Some points, one per row:
"-20 -18 16 -26 55 38 9 -30 -29 -4 4 -5 -16 99
 13 -9 7 -44 35 7 -45 16 25 39 -1 -102 -47 127
 -38 -7 -13 -36 -41 70"
"1 24 -13 9 17 100 5 30 6 -44 -6 -19 -10 18 -38 4 -37 46
 37 78 -17 -60 -66 -45 32 -2 6 -44 -30 68 38 -27 -45 -60"
"-10 -54 18 21 105 -46 52 14 -17 7 -20 18 -1 34 -33 26 -57 28
 44 -31 -19 -6 31 7 14 49 -60 70 46 -7 -34 36 -72 -53"
"14 72 -43 38 -1 43 6 -15 25 -24 -23 23 -14 -80
 -101 7 -102 32 31 59 -19 -49 -37 -16 3 55 13 -98
 21 65 73 -27 -28 -47"
"-7 84 31 -2 60 -9 -28 -32 27 -32 -26 38 -38 -51
 -127 -17 74 30 48 26 -34 -58 -50 16 1 69 14 -5
 0 42 -11 -53 -46 15"
"-19 -59 29 -1 -29 -27 -20 14 17 5 23 8 18 61 -22 33 17 -88
 -59 -66 44 19 4 70 -15 8 27 75 53 -41 -58 32 44 4"
"14 27 56 28 -34 90 29 4 58 -11 16 -63 3 -32 13 -5 84 41
 35 27 -9 -33 -56 -51 15 -69 6 -49 -71 59 -13 -44 -57 -63"
"-46 -26 50 3 -43 56 8 14 19 13 -11 -28 12 38
 106 -42 -127 24 39 16 18 56 -14 -1 -4 -31 31 6
 -74 38 7 20 -42 -22"
"-24 -37 58 -21 53 10 23 -35 -15 13 -3 -6 11 101
 21 1 68 -22 -12 -1 -3 -13 -18 -6 15 -127 -45 127
 -32 -12 -58 10 -25 59"
"-6 -1 -13 -73 -23 13 13 64 -19 -41 4 5 5 55 99 -46 -14 0
 26 -12 27 15 7 -9 26 -13 78 24 -70 22 -34 -26 -94 53"
"-13 60 -14 -24 -33 62 -22 -4 22 -65 -11 -44 -7 -22 30 -20 -36 11
 58 84 -2 -51 -73 2 11 5 -6 -17 -22 57 73 -8 11 -26"
"1 -26 10 -37 10 -75 4 -18 -1 -21 14 -13 18 79 -95 15 -2 -21
 -46 -55 6 7 38 83 -35 -24 -1 115 59 -68 -49 103 62 42"
"23 -34 -54 -21 -103 -58 -2 40 -5 -4 33 1 20 -80
 -45 -18 26 -3 -12 -31 81 -6 125 25 -19 97 44 -107
 72 -42 13 63 -26 33"
"5 74 -33 6 11 28 23 14 22 -57 -11 14 -15 -61 -72 -3 -1 41
 37 54 -41 -83 -50 -32 27 14 23 -89 -2 61 68 -12 -28 -24"
"-20 49 -7 3 -43 -29 12 11 -13 23 28 -15 -32 -90
 75 28 125 19 -42 -33 5 56 -45 -2 0 20 8 -116
 35 2 64 -1 30 -80"
"-7 55 92 -3 4 -24 -19 14 -37 27 23 -15 -4 29 115 21 32 -9
 3 15 -19 72 -44 -6 -13 -23 -11 27 -75 -75 -67 -47 18 -57"
"-14 10 97 -37 37 49 9 -71 -17 -24 11 27 -3 61
 24 -8 4 -17 11 43 -4 -48 -29 0 -13 28 -5 90
 -48 23 -30 39 -127 39"
"-11 -60 19 -3 -30 10 18 25 5 45 -1 -64 -18 -18 59 -16 -42 -11
 -28 -41 17 112 55 18 21 -13 21 -1 -15 36 -23 1 27 -54"
"-12 39 -32 26 65 39 0 -19 55 -24 -69 3 -5 -54
 -107 8 -105 41 11 57 -51 -2 -4 -17 15 66 1 25
 -15 17 91 20 -60 -35"
"-29 -37 23 -18 -43 -60 21 -11 -12 39 -6 -19 -8 11 127 -3 64 -43
 -6 -5 7 42 127 6 26 -92 -25 68 -66 -31 -31 -10 -18 42"
"41 -43 -76 11 -46 -74 -4 21 -15 31 7 1 23 -14
 -20 -19 55 -3 -35 -61 4 45 53 42 -52 84 14 -102
 116 -62 41 57 46 12"
"-44 -10 4 0 -3 -1 52 39 -41 54 4 -23 -6 43
 127 -8 -57 -23 29 -21 10 71 -50 9 4 -127 -18 21
 -14 35 -36 -58 -25 -5"
"-5 -8 50 -43 88 -33 35 -53 -48 -11 6 -24 -12 68 6 13 26 0
 -7 -35 19 30 11 45 1 -48 -80 108 -17 -24 -30 9 -53 68"
"17 56 -103 30 -75 -10 -30 -1 14 -26 21 3 -3 -109
 -34 -9 90 24 9 3 14 -2 5 -20 -11 127 35 -127
 61 9 14 -17 34 -38"
"2 47 -29 -4 21 20 30 -17 41 -41 4 6 9 -5
 -18 35 -122 67 21 47 -16 -92 -12 -65 13 9 33 -59
 -67 42 22 -7 -18 -32"
"-17 17 39 4 47 61 5 24 -17 59 -53 -54 12 36
 91 -13 -114 0 11 27 -11 63 -44 -33 10 -65 -1 42
 -51 32 -63 -122 -23 2"
"-1 46 -13 22 -7 55 22 -12 31 -43 -10 33 -13 -38 -56 3 -66 38
 0 68 -53 -90 -31 -57 23 69 27 -16 -2 70 62 -26 -56 -23"
"24 0 -87 15 -19 -42 12 46 22 14 -18 -29 3 -61
 -2 -4 -81 21 29 8 -1 18 -28 -3 11 127 55 -127
 55 9 35 -16 41 -89"
"-8 28 76 -29 48 32 35 -2 -16 -19 21 -13 -60 69 -83 -32 -11 -1
 39 25 -24 3 9 34 -3 -43 -49 97 -28 -14 1 -23 -92 64"
"-11 -39 -24 -19 64 -37 14 -50 -9 -15 0 29 0 79 -31 2 -4 -47
 -47 -10 1 -4 -25 50 11 -69 -33 127 -7 -10 -78 72 20 65"
"-18 39 -4 17 -95 -35 1 -8 -35 32 46 -26 24 1
 46 28 -102 26 12 -64 30 38 24 45 -11 -4 56 -34
 30 -46 -95 -53 30 -33"
"-25 17 76 -4 12 67 2 -18 -1 27 -9 15 -13 10
 79 -27 -57 -12 33 36 -8 43 -43 -30 32 -55 -18 87
 -80 44 -7 -127 -55 -23"
"-7 4 -102 32 -49 10 9 39 46 16 12 22 15 -17
 58 -52 -65 47 -13 23 -7 14 -76 -10 -3 95 66 -127
 -28 10 104 -26 -25 -45"
"-4 -51 -8 -52 79 -33 10 0 9 -5 3 -2 2 24 -8 -3 86 -12
 -71 6 -15 -2 -17 14 0 -67 -26 127 5 -26 -39 20 5 69"
"13 21 116 -11 31 -12 49 -30 29 -25 0 12 -13 -1 -70 16 -41 49
 -8 0 -46 -88 -36 -27 -49 -38 -23 19 -62 43 66 -4 57 46"
"57 79 61 -66 47 -11 2 -3 23 -6 -11 77 -3 2
 -101 -24 -2 -14 19 -19 -10 -11 -20 -7 10 -32 -58 68
 1 -52 40 70 -56 -11"
"0 -7 31 12 -4 69 0 -79 -9 -31 -4 5 6 39
 -16 31 -35 -7 18 84 -8 -104 -33 -32 13 -71 13 57
 -38 51 -35 -23 50 -24"
"-24 35 73 -34 14 97 -10 26 11 -25 2 -9 -5 40
 36 -9 -114 -36 29 38 -23 -38 -7 -8 52 -24 -2 65
 -69 70 19 -32 -88 -15"
"30 91 14 12 -42 -30 -10 -69 25 -29 28 3 -54 -59 -73 -1 127 56
 44 2 -19 -76 -25 -20 -29 30 -18 -30 1 25 32 6 2 4"
"-7 26 -13 -3 49 77 14 66 -22 65 -35 -48 17 21
 107 34 -127 3 8 15 1 23 -67 -47 3 -75 4 21
 -56 39 -23 -95 -35 -34"
"43 43 -23 34 -3 -13 -16 0 14 31 -32 -29 11 -44
 19 9 -95 24 4 6 -12 34 3 -1 -42 106 46 -127
 14 20 -1 -44 29 -59"
"16 63 -6 11 39 30 5 -36 20 -66 -24 4 6 -64 -36 -3 -94 34
 19 62 -43 -80 -79 -10 11 36 23 -11 -42 77 55 -15 -8 -9"
"31 5 -77 8 -25 -93 2 -21 9 -44 4 27 4 -42
 -111 -7 127 16 -62 -30 -6 -28 3 17 -30 72 28 -73
 103 -49 63 114 67 30"
"-21 -65 37 12 75 -5 -1 -19 -9 0 11 0 16 87 19 13 -4 -24
 -22 -17 -14 53 17 39 -1 -24 -79 127 -4 -30 9 22 -60 -10"
16 more points follow, each with its number after it:
"-2 -71 -3 -24 -28 -23 37 28 -19 55 -54 -23 12 29 73 -36 1 -13
 10 -26 2 92 49 61 -3 -26 27 -44 -7 -20 -82 60 3 19" 0
"4 41 30 4 -49 5 7 -7 45 -53 -6 41 -2 -74 -98 11 -54 42
 2 61 -5 -80 -78 -48 13 67 24 -49 -40 39 63 6 47 -12" 1
"15 -4 88 -45 -4 42 8 37 -44 -16 19 -24 25 63
 -57 62 19 -12 23 10 -1 -40 -24 -33 18 -116 -58 27
 -74 38 25 -91 2 58" 2
"-2 5 36 33 -26 26 -2 16 21 19 -27 -14 -7 -32
 80 -27 -127 54 69 34 22 36 -113 -28 24 -82 22 -73
 -45 33 -3 -43 -17 -34" 3
"2 -3 33 24 33 45 15 -1 -12 11 -45 -36 -16 -51 64 -34 -76 19
 85 55 -3 10 -29 -35 16 -37 13 -12 -57 75 11 -64 -25 -50" 4
"-9 -104 -31 12 90 -27 7 55 4 25 15 14 -1 37
 -38 1 -7 -10 52 3 -15 17 23 -6 -7 16 -47 98
 4 -7 21 -10 -69 -9" 5
"35 -38 -77 -18 -30 -93 -13 14 -8 8 36 22 18 -4 -46 5 115 -27
 -59 -59 10 19 82 53 -37 80 6 -46 95 -75 -9 85 48 15" 6
"-33 -63 35 22 30 -6 -5 -5 -35 66 -32 -34 21 28 109 2 25 -50
 -18 -31 2 73 58 30 -16 -65 -18 69 -18 -24 -64 32 -3 19" 7
"12 50 -85 45 -58 16 -7 19 6 -29 -11 3 -3 -127
 16 -14 20 14 10 18 11 -18 -9 -31 51 96 45 -127
 -30 45 58 23 2 -48" 8
"21 -43 -1 -20 -44 -59 16 -2 25 54 39 31 -23 35 48 -34 117 4
 -30 -84 35 58 30 35 -15 0 -9 2 40 -57 -23 -34 -8 -10" 9
"-17 -31 95 -20 -62 25 3 36 23 25 42 6 3 7
 97 19 -49 -52 35 -25 55 19 34 5 14 -109 -36 58
 -28 -33 -56 -31 -71 23" 10
"-3 11 9 -21 88 111 1 -35 -2 -26 -5 -31 2 52
 -50 -2 -127 21 27 32 -16 -79 -16 -12 26 -50 -64 112
 35 10 58 -1 8 -32" 11
"5 -74 -42 -53 -33 -19 -9 -28 -5 -18 35 16 7 -17 31 -4 127 35
 -13 -19 -4 -49 65 -47 11 19 -1 78 36 -43 -23 67 -9 61" 12
"-6 -24 29 -28 -84 -75 -15 -14 5 25 21 -12 -5 36 85 1 127 -45
 -31 -79 -4 46 62 32 -3 -24 0 11 49 -33 -31 36 69 4" 13
"15 49 -61 14 -35 32 -7 24 9 -49 -7 6 -2 -118
 -48 14 -7 55 24 60 -25 -103 -40 -41 20 60 44 -72
 -16 39 56 14 17 -18" 14
"26 -15 -48 -1 -41 -87 -26 21 -20 29 20 7 -2 -25 -5 36 127 -27
 -61 -74 20 48 52 31 -43 55 1 -71 74 -54 -10 68 55 11" 15
Which of these numbered points is nearest to each point below, ignoring the 2 directions in which the first points spread most? Its number follows each.
"-70 20 29 34 -49 60 17 127 8 32 45 -38 -9 -54
 68 -42 -127 34 -6 -8 36 -12 -49 21 17 -18 -22 -4
 -10 21 27 -19 -4 -44" > 10
"-4 -32 -48 1 21 -15 -33 -11 -44 71 -36 -29 19 -39 3 18 69 -6
 -39 -40 25 59 103 28 -50 60 50 -79 67 -66 -46 47 22 6" > 7
"13 -14 82 -31 76 50 -1 -4 0 2 10 36 5 97
 55 -11 -103 -44 -8 -22 -22 6 18 38 16 -51 -62 127
 -44 -15 -52 -22 -72 20" > 6
"-11 32 -22 36 -18 21 9 9 44 -24 -15 -2 2 -33
 31 -31 -127 39 44 48 18 15 -71 -40 33 -18 17 -122
 9 69 30 -85 -9 -48" > 3
"-13 -26 -35 -13 -49 8 20 -102 34 16 -24 -16 -7 -32
 6 -45 127 -25 43 40 41 -64 13 -29 27 -34 3 77
 3 16 -49 25 -22 35" > 12
"24 73 -17 26 -29 1 -22 5 13 -51 -22 -1 -21 -89
 -34 2 -2 44 31 52 -3 -99 -13 -56 17 10 46 -100
 -8 43 38 10 16 -4" > 14
"8 -10 -57 1 -110 -29 -42 48 -48 47 38 -1 -5 -40
 -9 14 80 1 -50 -36 16 53 -21 8 -25 80 61 -92
 76 -43 49 32 49 -17" > 15
"-8 -6 24 -15 106 27 -17 -27 31 -18 16 8 -13 127 -69 -22 -91 -8
 19 -13 -26 26 -21 27 -2 -90 -63 126 -24 -36 -19 -10 9 46" > 11
"-4 33 18 30 92 24 -18 -74 18 -45 24 8 19 85
 -110 15 -85 31 -16 -16 -59 30 8 -36 12 -63 -54 115
 -14 9 -18 -33 -30 29" > 11
"-18 36 55 0 -73 101 -7 -78 -31 -2 -14 -62 -30 6
 79 40 -11 21 49 26 -4 1 -49 -41 21 -65 5 87
 -57 36 35 -102 16 -26" > 13
"21 -58 -29 -20 24 -64 -7 -6 -29 12 16 4 15 53 -5 8 92 -49
 -68 -55 -6 33 74 53 -24 -34 -22 104 59 -68 -35 68 32 46" > 6
"17 23 70 -20 86 85 -19 -35 56 -5 0 26 -22 44
 63 -16 -127 -19 12 25 -38 -26 41 -16 7 -27 -44 48
 -5 25 -11 -32 -107 2" > 6
"-28 3 35 4 -13 74 17 22 -15 46 -72 -64 4 -53
 65 -14 -39 -1 22 60 -3 26 19 -47 4 20 26 -107
 -20 50 44 -112 22 -19" > 7
"-4 -18 -66 20 -37 21 -32 -15 -34 51 -28 -45 -2 -61 127 10 64 32
 28 13 -20 46 91 -4 67 10 -19 -56 -9 -30 -16 -60 10 -54" > 7
"-35 -43 73 -8 -28 -54 2 32 -2 24 11 31 7 41
 127 9 -99 45 8 -39 4 47 -106 23 -5 -54 5 58
 -38 21 15 -76 7 -25" > 3
"-27 -44 63 -3 -53 29 -23 -13 -8 34 28 1 -12 2
 78 49 -105 -40 77 -20 -31 -5 19 -10 -6 -28 -8 116
 -22 -15 -1 -17 55 -21" > 10
"-44 -21 -22 9 28 10 14 -20 -22 -18 -4 -10 -5 22 -90 -5 99 16
 -57 13 -24 -59 47 41 10 -75 -15 94 -51 -5 16 9 52 99" > 14
"-14 70 -18 14 2 44 6 24 -46 17 0 -35 -26 7
 49 13 -2 31 -5 54 -22 -4 -29 -75 9 -49 50 -105
 -22 54 -3 -93 38 -57" > 15
"-23 -29 76 -39 -70 10 4 51 -18 37 19 -32 26 89 67 -22 87 -82
 -16 -32 21 11 11 32 8 -64 -17 127 4 -10 -63 -59 13 14" > 13
"-35 32 10 -6 51 -44 4 9 -31 -49 -22 -13 -11 58
 4 -9 15 13 36 51 -34 -53 -60 -27 30 -109 -5 127
 -38 11 0 2 1 43" > 14
"-34 1 22 -22 15 -58 6 -16 -38 58 -12 -20 -6 45 114 33 72 -51
 -7 -16 -11 73 15 22 10 -60 -63 110 -30 -48 -21 -28 -4 9" > 15
"2 -5 12 10 -52 37 -9 -7 -39 6 25 21 1 -58
 88 -20 76 -28 58 47 24 -49 -25 -2 30 -24 9 33
 -54 82 -39 -47 -106 -14" > 8
"36 36 1 38 99 20 -13 8 47 -93 -24 -30 15 54
 -18 -19 -127 -13 -28 13 -28 -24 -37 -30 10 -7 -19 109
 -42 14 31 -13 36 -7" > 11
"12 25 -7 15 79 21 13 16 23 -33 -31 -43 -4 -49 -24 -11 -44 38
 -42 73 -54 -61 -7 -43 42 -64 -4 11 -80 47 -13 36 20 39" > 14
"-11 -32 16 -16 13 -77 -52 55 -17 -40 32 29 0 13 -54 -4 127 -34
 22 -24 -38 -12 10 7 27 -51 -34 61 6 -41 -2 82 13 70" > 14
"9 -12 -16 -19 43 30 -1 -39 -1 -92 -45 31 9 31
 -119 -13 28 -9 -42 33 -42 -53 32 -18 30 -40 14 127
 29 29 58 41 58 19" > 11
"10 33 -67 17 -31 22 -17 -3 28 -52 1 12 8 -127
 -122 5 45 53 -20 33 -5 -66 -34 -27 8 73 35 -119
 89 19 69 41 50 -25" > 14
"22 37 -102 21 -66 11 -16 25 18 -31 9 12 -2 -101
 -5 -33 68 40 20 25 3 -42 -19 -30 -3 97 56 -127
 31 16 57 26 39 -52" > 8
"10 58 48 -10 -54 27 3 -17 3 32 10 -34 -11 -66
 76 31 -127 10 37 29 -14 24 12 0 28 -5 42 -110
 -54 -11 -34 -101 13 -33" > 10
"12 56 -99 30 -50 29 2 34 -11 27 -33 0 -21 -67
 19 16 28 32 -6 34 -26 8 -2 -25 3 83 51 -127
 18 11 43 -38 22 -78" > 15
"-31 47 -4 -6 -68 25 16 34 4 25 3 -17 -18 -10
 76 49 -127 7 62 6 -31 6 20 -11 2 -14 38 15
 -8 -48 -8 -3 29 -80" > 10
"-2 -34 8 -27 -41 -21 -17 27 -20 28 29 13 -10 29 60 25 84 -31
 -78 -59 0 68 70 37 -35 -2 22 4 14 -71 -47 20 80 1" > 15
"28 30 -70 29 63 -71 -5 -25 31 -25 -15 32 42 -56
 -127 10 -38 27 24 -45 -21 0 7 -6 -49 127 -45 26
 47 0 86 -22 -12 19" > 5
"-30 -9 69 -20 -5 3 32 30 -5 30 -9 -64 -23 -34 122 -46 8 -5
 58 7 12 48 -71 -14 26 -37 -15 54 -41 38 -41 -81 -58 39" > 4
"-1 22 94 -59 -65 45 -19 12 -42 56 -3 -65 -16 22 76 31 127 20
 -13 -30 -6 47 12 -10 -18 -47 23 29 -70 -37 -51 -12 36 -13" > 13
"-23 1 46 -37 -65 -33 2 -14 46 50 -4 46 35 -48 0 1 -73 -7
 -28 -5 62 28 37 -31 -15 56 65 -91 -7 16 -48 45 22 -66" > 10
"-33 38 -42 30 -98 -28 2 9 1 10 14 29 -11 -44
 40 -44 31 2 26 36 17 -37 -34 4 29 53 67 -111
 -28 73 9 -41 12 -54" > 13
"10 -41 -13 -13 30 -70 -4 19 -32 38 14 -4 16 68 -11 8 46 -46
 -62 -57 7 43 82 49 -42 -29 -25 116 65 -78 -21 47 -18 42" > 6
"9 9 80 19 53 86 -29 29 1 37 -18 37 -19 7
 85 -51 -17 39 17 19 -9 24 -57 5 -13 15 48 -104
 -47 -10 -50 -127 -45 -27" > 9
"-18 32 9 19 -47 55 24 50 2 -26 -4 -29 -10 -62
 65 -33 -17 18 32 46 20 -33 -25 -28 25 68 60 -113
 -76 55 80 -90 -46 -33" > 8
"-9 -60 -58 13 -54 -5 -17 0 -31 47 20 32 8 44 50 7 127 -47
 -82 -74 10 48 20 19 -10 14 5 -21 61 1 -6 57 32 0" > 15
Here are 16 other points, each followed by its number:
"24 -51 62 -39 18 -13 -1 16 -17 16 14 -21 3 104 7 -1 17 -69
 -37 -56 3 37 65 42 -34 12 -36 127 55 -63 -26 41 -20 25" 0
"-10 -45 10 11 -3 -44 23 51 -15 67 -20 -23 36 36 108 -38 -69 14
 -5 -37 28 99 -10 -13 -27 9 0 11 26 -27 -53 -66 8 -21" 1
"29 52 37 20 -76 -12 28 -67 -38 -1 -12 -54 16 -21
 52 -44 -11 -26 58 2 76 43 -50 -12 -3 58 18 -127
 -3 -38 -9 67 -23 -5" 2
"8 58 -4 15 49 41 -13 -27 23 -53 -18 10 -5 -9
 -112 -26 -19 8 56 56 -41 -70 -59 -33 35 30 -15 11
 -35 73 12 -29 2 -8" 3
"-41 -60 -2 -11 -36 -71 6 27 -10 35 18 38 -7 37 42 12 -2 7
 -76 -59 56 32 66 56 -28 -4 -2 87 46 -61 -37 32 23 13" 4
"-26 -43 -56 -25 -65 -28 -24 14 25 8 -10 -40 -32 53 48 8 -3 -5
 25 -41 56 108 120 -11 2 -47 -10 47 12 -16 2 59 10 -21" 5
"-3 -4 -9 24 -51 47 4 1 40 7 -10 18 -14 -86
 11 -56 -127 28 7 5 31 59 -17 -33 6 82 52 -127
 1 38 66 -8 15 -33" 6
"-4 -29 15 0 80 -64 9 -8 -7 34 -15 5 -7 85 -40 38 -19 -47
 -30 -25 5 52 -3 18 -26 -18 -51 127 15 -18 -26 14 -69 27" 7
"-11 -6 5 15 117 53 18 -33 23 -46 -22 9 -2 56
 -32 1 -9 -22 35 46 2 -42 28 -38 45 -107 -17 90
 -16 29 -55 -75 -46 -27" 8
"50 -26 -92 -12 60 -34 -14 -12 -32 -44 45 26 36 38 -65 -11 1 -17
 -37 -9 -25 -59 -27 36 22 2 -50 45 90 -63 -20 80 59 53" 9
"-34 -31 46 -23 -40 80 1 45 -20 40 -1 4 -7 72 102 -32 -83 4
 12 15 -5 42 19 35 -6 -55 64 77 -79 5 -3 -68 -67 -30" 10
"26 -3 -92 24 30 -13 21 23 30 -79 27 31 -9 -21 -71 11 -5 6
 46 -1 2 -45 -22 -25 -8 120 20 -65 50 25 30 53 16 -96" 11
"-7 61 6 -19 -70 -39 -18 30 -29 23 -2 -19 15 -74
 8 28 83 28 -39 2 -13 39 13 -14 -17 53 65 -127
 -28 -2 -12 23 75 -56" 12
"56 64 5 -5 14 21 -4 -50 40 -40 -8 26 -7 -14
 -53 -22 -118 24 15 14 6 -56 17 13 11 119 19 -85
 -22 56 26 34 -70 -63" 13
"-39 37 124 -53 -17 33 2 3 6 23 -1 -25 40 50
 12 54 -104 -29 4 21 29 -68 -19 -23 0 -49 15 33
 -71 -13 -55 15 41 -18" 14
"16 -38 -72 16 19 -17 -15 14 -7 -10 -18 6 19 44
 -109 -5 89 -40 -49 -48 4 32 34 48 -40 3 -36 71
 44 -49 -16 27 66 87" 15
The same question for these:
"-21 -14 46 12 66 -31 -24 8 -31 16 -4 23 -8 109 -53 33 -42 -10
 3 -3 -35 45 0 11 -14 -60 -61 127 -6 -17 -39 -3 -76 59" > 7
"-23 -35 4 -1 -70 -10 -2 34 -33 40 25 25 -31 -2 102 -35 125 -24
 -51 -61 22 4 116 65 -30 -17 20 0 86 -51 -12 58 -36 27" > 10
"11 -32 -28 -20 -81 -103 -10 -7 -5 -26 41 10 30 -6
 -70 26 26 -1 -39 -35 -1 -30 67 31 -27 97 69 -89
 46 -38 5 106 76 32" > 14
"-38 1 6 -43 -20 94 -4 71 -47 42 -28 -40 26 42 126 16 -23 13
 15 -8 19 26 65 -7 11 -91 28 63 -97 -9 -64 -98 -20 -5" > 10
"31 -7 59 -63 69 48 20 -31 38 2 1 -2 -26 34
 53 8 -127 -35 28 5 3 -31 65 36 25 41 -37 37
 -27 15 11 -6 -91 -44" > 13
"-20 -29 -84 42 93 -9 -24 -37 8 30 -49 -3 36 76 -37 45 -72 49
 29 -31 -16 -11 35 6 -33 56 -42 31 95 3 23 -55 -59 -17" > 7
"-1 -66 43 -21 -25 -61 -7 -51 3 11 29 -1 8 74 -10 28 56 -47
 -43 -53 26 25 43 55 -39 20 -24 56 49 -69 -45 59 53 39" > 0
"44 21 -16 -11 39 -37 6 85 45 -64 31 53 9 -67
 -127 5 -81 41 -64 -12 -44 -61 -23 -12 24 61 -5 -29
 4 19 68 -3 34 28" > 9
"21 20 -11 19 -62 21 -9 27 17 -46 17 3 -1 -65
 -74 54 -118 6 49 35 -21 -55 -41 -37 10 56 25 -69
 6 35 42 23 70 -63" > 14
"39 -85 -73 5 36 -84 5 10 14 -5 17 -4 3 12 -46 9 127 -9
 24 -58 6 8 -1 51 -44 93 -9 -21 83 -49 29 94 -23 -12" > 11
"-7 -34 -12 -38 78 32 24 -8 -13 -49 25 8 23 100 34 -13 -27 -39
 36 19 -1 -41 9 -30 32 -86 -19 127 -33 -10 -33 -8 25 -33" > 11
"14 24 5 8 94 -1 -9 -17 -12 -88 46 49 37 29 -70 -18 -90 -2
 -24 44 -25 -82 -29 1 -8 51 11 -50 -24 37 95 -40 -21 25" > 9
"-25 16 48 -10 -52 20 -25 118 -58 37 26 -8 7 -20 39 18 89 -23
 20 -15 -9 39 -73 37 29 -21 17 -65 -59 10 -88 47 31 -73" > 12
"-10 -89 38 0 93 -12 37 -42 4 -30 6 18 9 50 1 5 17 -22
 26 -17 -3 22 7 22 -12 -47 -50 127 20 -16 30 42 -60 -19" > 11
"-11 -24 -9 -11 56 25 -4 21 11 -7 -10 30 3 63
 -39 -3 -34 -38 1 0 -3 7 -29 18 -14 -103 -61 127
 -30 -15 -18 -28 -9 111" > 15
"-13 -5 31 42 53 113 19 47 43 -51 3 28 2 -20 -79 4 -88 40
 13 59 -23 -19 -63 -46 21 56 -29 -4 -53 7 22 -13 -39 -60" > 11
"-28 -7 23 2 94 70 12 -73 -7 20 -37 -5 10 65
 1 11 -28 24 16 -8 -15 -33 49 -12 -3 -102 -54 127
 -52 8 -8 -28 -48 22" > 8
"-12 37 65 2 -36 37 54 -52 12 23 -5 13 11 -26
 99 -29 -95 -28 49 25 30 41 -43 -55 15 -20 -18 -121
 -35 46 13 3 -48 -39" > 2
"-16 -27 34 38 102 5 15 -48 -2 -31 -30 -6 3 25 1 20 -68 10
 40 41 -6 29 -57 -38 15 -66 -55 94 -25 40 57 -45 -75 -10" > 7
"-22 -22 -1 -11 18 3 3 13 28 27 -13 24 10 66
 -120 17 12 -43 -34 8 -12 29 -14 36 -39 -4 -67 70
 2 -41 -16 -15 5 107" > 15
"-15 -53 -20 -45 -36 -47 19 36 -57 39 25 -24 0 13 48 -23 127 -3
 -44 -59 43 59 75 33 -26 29 3 24 35 -52 -40 57 1 33" > 10
"-16 42 69 3 50 44 2 -15 -35 77 -11 -34 -20 -25 127 14 10 -8
 -22 8 -33 44 -27 -28 29 -79 -16 4 -50 -23 -30 -82 -12 -30" > 12
"32 10 -39 13 12 -28 -10 68 46 -83 27 23 46 -50
 -116 25 -57 18 -7 37 -39 -90 -35 -61 22 72 13 -64
 -4 20 14 50 7 29" > 9
"-10 -37 70 -30 55 9 -11 -16 -11 -14 11 15 0 127 81 0 -59 -34
 -5 -5 -18 11 3 -11 9 -85 -47 127 -9 -18 -39 -18 -48 57" > 0
"10 23 -66 18 -6 -58 -4 85 -19 51 22 -25 -8 -56
 18 37 -39 33 18 -20 -15 34 -24 -10 -2 89 32 -127
 55 5 -18 -90 33 -70" > 1
"-15 -71 90 -3 -22 25 22 18 9 13 6 -42 25 -20
 35 38 95 -45 22 22 28 55 -17 -40 16 -101 -8 69
 -55 -8 -78 -60 -25 -1" > 12
"33 -38 112 -15 63 -4 0 21 17 -27 18 -12 15 107
 -16 31 -48 -40 -12 4 0 -107 47 -14 3 -30 -29 127
 -26 -4 -15 -70 -17 6" > 0
"13 -31 12 -13 36 -60 1 9 -32 70 -27 -33 0 64 127 -18 -95 -53
 -11 -21 1 73 20 22 -24 -8 -24 26 30 -33 -41 -7 25 0" > 1
"-21 -12 -8 -2 67 10 -9 11 -21 -2 -7 24 6 33
 -109 2 77 -40 -23 -37 -13 43 -23 30 -33 -32 -68 127
 4 -29 8 15 20 88" > 15
"22 -3 -39 36 51 38 14 29 52 -57 9 25 -29 3 -96 -9 -9 53
 61 41 -39 -54 -72 -45 12 24 -21 -3 8 10 91 27 -73 -40" > 11
"-22 44 -36 -13 30 -103 30 -116 -19 -13 4 38 -20 51
 -46 16 127 44 3 -11 7 -65 -5 -10 -27 50 -38 38
 -4 -52 -38 35 67 43" > 3
"23 50 12 -8 57 15 -30 -25 41 -35 0 -16 -8 11 -47 -16 -40 26
 91 51 -30 -51 -32 -41 21 -12 -48 42 -36 42 -9 -50 -7 -31" > 3
"15 -40 -98 10 61 16 -11 -46 67 -25 -29 34 -25 10 -69 -43 36 12
 -32 22 25 -13 23 -10 17 -12 -73 2 6 -3 43 -15 31 88" > 15
"-13 -32 -33 -3 -69 -40 7 68 -60 -1 37 45 20 -31 3 -2 14 22
 -71 -49 77 -31 31 -8 -13 124 61 -34 70 -36 -23 39 46 -21" > 4
"-46 -23 55 -1 17 3 23 33 3 34 40 -36 -13 77
 127 9 -77 -36 -16 -20 22 22 4 15 26 -127 -24 116
 -23 1 -70 -64 -51 0" > 4
"5 -35 -62 7 -19 -61 -15 1 22 42 -8 -3 32 -33 47 1 7 -15
 60 3 -22 83 19 -7 -20 16 -2 -98 29 11 3 -65 74 -68" > 1
"6 -13 32 6 -50 -15 17 -15 32 54 -18 -13 2 -14
 30 -12 -127 -2 9 -14 42 70 66 29 11 47 26 -127
 26 -34 -5 31 -20 -51" > 6
"5 77 -19 31 -60 58 -12 33 11 -33 -6 0 -11 -50
 -15 41 -83 19 42 42 -27 -63 -54 -47 20 17 43 -107
 -18 26 35 -23 33 -43" > 14
"44 -7 -54 -2 -46 -9 -1 -15 3 -27 45 31 -18 -71
 -92 -7 127 -10 -47 -19 5 -34 40 39 -21 123 15 -101
 86 -59 77 71 35 -31" > 0
"14 27 -11 17 -44 -20 -5 21 -3 26 -9 -34 3 -82
 93 -39 -11 36 -27 -29 40 37 11 -40 -19 127 10 -127
 39 27 -2 -19 55 -39" > 1
"-26 17 14 51 103 -17 19 -29 20 10 -20 2 15 42 -98 20 -76 -21
 6 9 -18 -5 9 -11 -8 -32 -61 127 -37 1 -6 -49 -70 34" > 7
